A =
18.0	-33.1	-10.4	35.8	2.8	-36.7	5.8	34.7	-12.9
-20.1	-12.8	17.4	16.5	-13.8	-19.8	8.9	21.6	-4.8
-22.2	-10.3	20.5	14.6	-17.7	-17.2	14.3	20.5	-10.6
12.9	-12.1	-7.8	15.9	1.2	-15.6	5.5	13.4	-11.3
-10.5	-16.5	-13.3	-3.5	8.5	16.0	14.4	4.7	-7.1
-37.4	-24.8	8.4	34.5	32.2	1.9	-29.8	-36.3	-12.0
-15.1	24.9	3.4	-26.8	9.6	21.4	-19.8	-12.6	26.0
0.2	10.7	18.5	22.8	21.9	17.8	9.2	-1.4	-10.9
-4.7	40.1	-9.4	-36.7	22.5	28.5	-32.9	-17.0	38.7
1.9	15.8	16.6	3.8	-12.6	-18.2	-9.2	7.3	18.6
Indices start at 0.
The entry in the top-left corner is 18.0
Report the top-right entry.
Answer: -12.9
Report the entry directly above 12.9.
Answer: -22.2
Report the entry in row 0 and column 1.
Answer: -33.1
Report the entry just right of 3.8.
Answer: -12.6
Report the entry at row 1, column 0.
Answer: -20.1
The bottom-right entry -> 18.6
The entry directly above -32.9: 9.2
The entry directly above 3.4: 8.4
Report the entry directly above the largest entry.
Answer: 10.7
Report the minimum.
Answer: -37.4
Report the entry directly above -7.1.
Answer: -11.3
Report the bottom entry of the column that holds the largest entry.
Answer: 15.8
Report the entry directly below -16.5.
Answer: -24.8
Report the maximum.
Answer: 40.1
The entry directly below 14.3 -> 5.5
The entry in the bottom-left corner is 1.9
Report the entry just right of the largest entry.
Answer: -9.4
Report the entry directly below -15.6.
Answer: 16.0
Report the entry just right of -16.5.
Answer: -13.3
Report the entry just right of -20.1.
Answer: -12.8
The entry directly below 14.4 -> -29.8
The entry directly below -15.1: 0.2
The entry in row 1 and column 2: 17.4
Report the entry just right of 17.4.
Answer: 16.5
Report the entry directly below -17.2.
Answer: -15.6
Report the entry directly above 22.5.
Answer: 21.9
The entry directly above the smallest entry -> -10.5
The entry just left of 34.7: 5.8
Report the entry just left of the largest entry.
Answer: -4.7

[-0.2, -26.7, 10.8, 26.4, -41.4]
The entry just left of 10.8: -26.7
The entry just left of -26.7: -0.2

[[18.5,-3.1,-13.8,19.5,19.3,5.0,-11.2],
[7.1,17.1,1.5,43.5,36.1,2.5,-34.9],
[-13.1,-11.4,5.2,17.5,19.0,11.1,-38.6],
[14.8,-8.9,-22.4,32.9,36.8,12.8,-27.2],
[-15.1,-11.1,1.8,-5.8,2.3,-20.2,-4.7]]
Indices start at 0.
What is the entry at row 0, column 2?
Answer: -13.8
The entry directly above 19.0 is 36.1
What is the bottom-left entry?
Answer: -15.1
The entry directly below 17.5 -> 32.9
The entry just left of the centre entry: 5.2
What is the entry in row 1 and column 0?
Answer: 7.1
What is the entry directly above 17.1?
Answer: -3.1
The top-right entry -> -11.2
What is the entry in row 0 and column 0?
Answer: 18.5
The median of all entries -> 2.3
What is the entry directly above -11.4?
Answer: 17.1
What is the entry just left of 1.8?
Answer: -11.1
The entry just left of 43.5: 1.5
The entry directly below 43.5 is 17.5
What is the entry in row 2 and column 0?
Answer: -13.1
The entry directly above the largest entry: 19.5
What is the entry directly below 5.2?
Answer: -22.4
The bottom-right entry is -4.7
What is the entry directly above the centre entry?
Answer: 43.5
What is the entry just left of 2.3?
Answer: -5.8
What is the entry directly above 36.1?
Answer: 19.3

Questions about the row below.
1) What is the entry just left of -347?
2) What is the median entry?
3) What is the first entry from the left?
4) What is the entry just right of -136?
5) What is the 3rd largest entry?
6) What is the second smallest entry?
 512   -66  -183   174  -212  -136   124  -179  -215   -81  -347   146  -303  -526  -153
1) -81
2) -153
3) 512
4) 124
5) 146
6) -347

X =
[[-20.5,-7.6,-3.3,10.7,-4.6,50.7,-1.2,15.5,14.0,2.0,-14.9,-4.6],
[25.7,-2.8,7.2,-8.1,-10.3,12.5,0.3,-20.4,2.6,6.9,1.2,-19.5],
[-26.7,19.8,-26.3,-5.3,-4.6,26.2,0.4,-13.2,-20.4,-6.4,-18.1,-0.4],
[20.3,-25.8,14.9,17.6,-13.8,27.9,-3.4,-27.0,10.4,14.5,-0.2,-10.7],
[-21.4,5.1,-0.9,-5.7,-2.5,-13.1,7.5,3.3,-8.4,27.8,1.8,-5.4],
[6.1,-12.3,-8.5,-21.7,-13.7,-15.2,2.9,-3.1,-11.5,1.6,-9.2,-3.0],
[-11.1,29.0,-26.3,-7.1,1.9,5.5,-5.7,-22.3,-29.5,-8.7,8.9,-6.3],
[17.4,-18.6,9.3,-18.9,-13.3,15.0,8.6,-28.3,4.0,-4.7,-20.2,4.1],
[-6.6,17.5,1.0,-25.3,-1.3,-16.5,-21.9,12.7,-12.7,17.4,-5.2,-4.9],
[8.6,14.2,16.5,11.6,-8.0,-0.7,-23.8,-0.7,-3.0,-1.7,-4.2,-31.3],
[11.8,24.7,-22.2,20.4,7.5,5.0,-4.0,-1.3,-28.8,-20.1,12.2,4.2],
[15.9,-10.7,23.6,27.8,-8.4,-18.0,-18.9,-15.5,4.4,-1.0,6.3,-7.1]]
Indices start at 0.
The entry directly below -15.2: 5.5
The entry in the top-left corner is -20.5
The entry directly below the smallest entry is 4.2
The smallest entry -> -31.3
Find the entry in row 2 and column 2.
A: -26.3
Find the entry at row 2, column 0.
A: -26.7
Find the entry directly above -3.1.
A: 3.3
The entry at row 0, column 1: -7.6
Find the entry in the bottom-right corner.
A: -7.1
Find the largest entry.
A: 50.7
The entry directly above 12.7 is -28.3
The top entry of the column that holds the smallest entry -> -4.6
The entry at row 1, column 0: 25.7
Find the entry at row 1, column 1.
A: -2.8
The bottom-left entry is 15.9
The entry just right of -3.3 is 10.7
The entry at row 2, column 1 is 19.8
Find the entry directly above 17.6.
A: -5.3
Find the entry directly below the largest entry.
A: 12.5
The entry just left of -0.2: 14.5
The entry directly below 2.6 -> -20.4
Find the entry in row 0 and column 2.
A: -3.3
Find the entry just right of 15.5.
A: 14.0
The entry just right of -13.3 -> 15.0
The entry just left of -25.3: 1.0
The entry just right of -1.7: -4.2
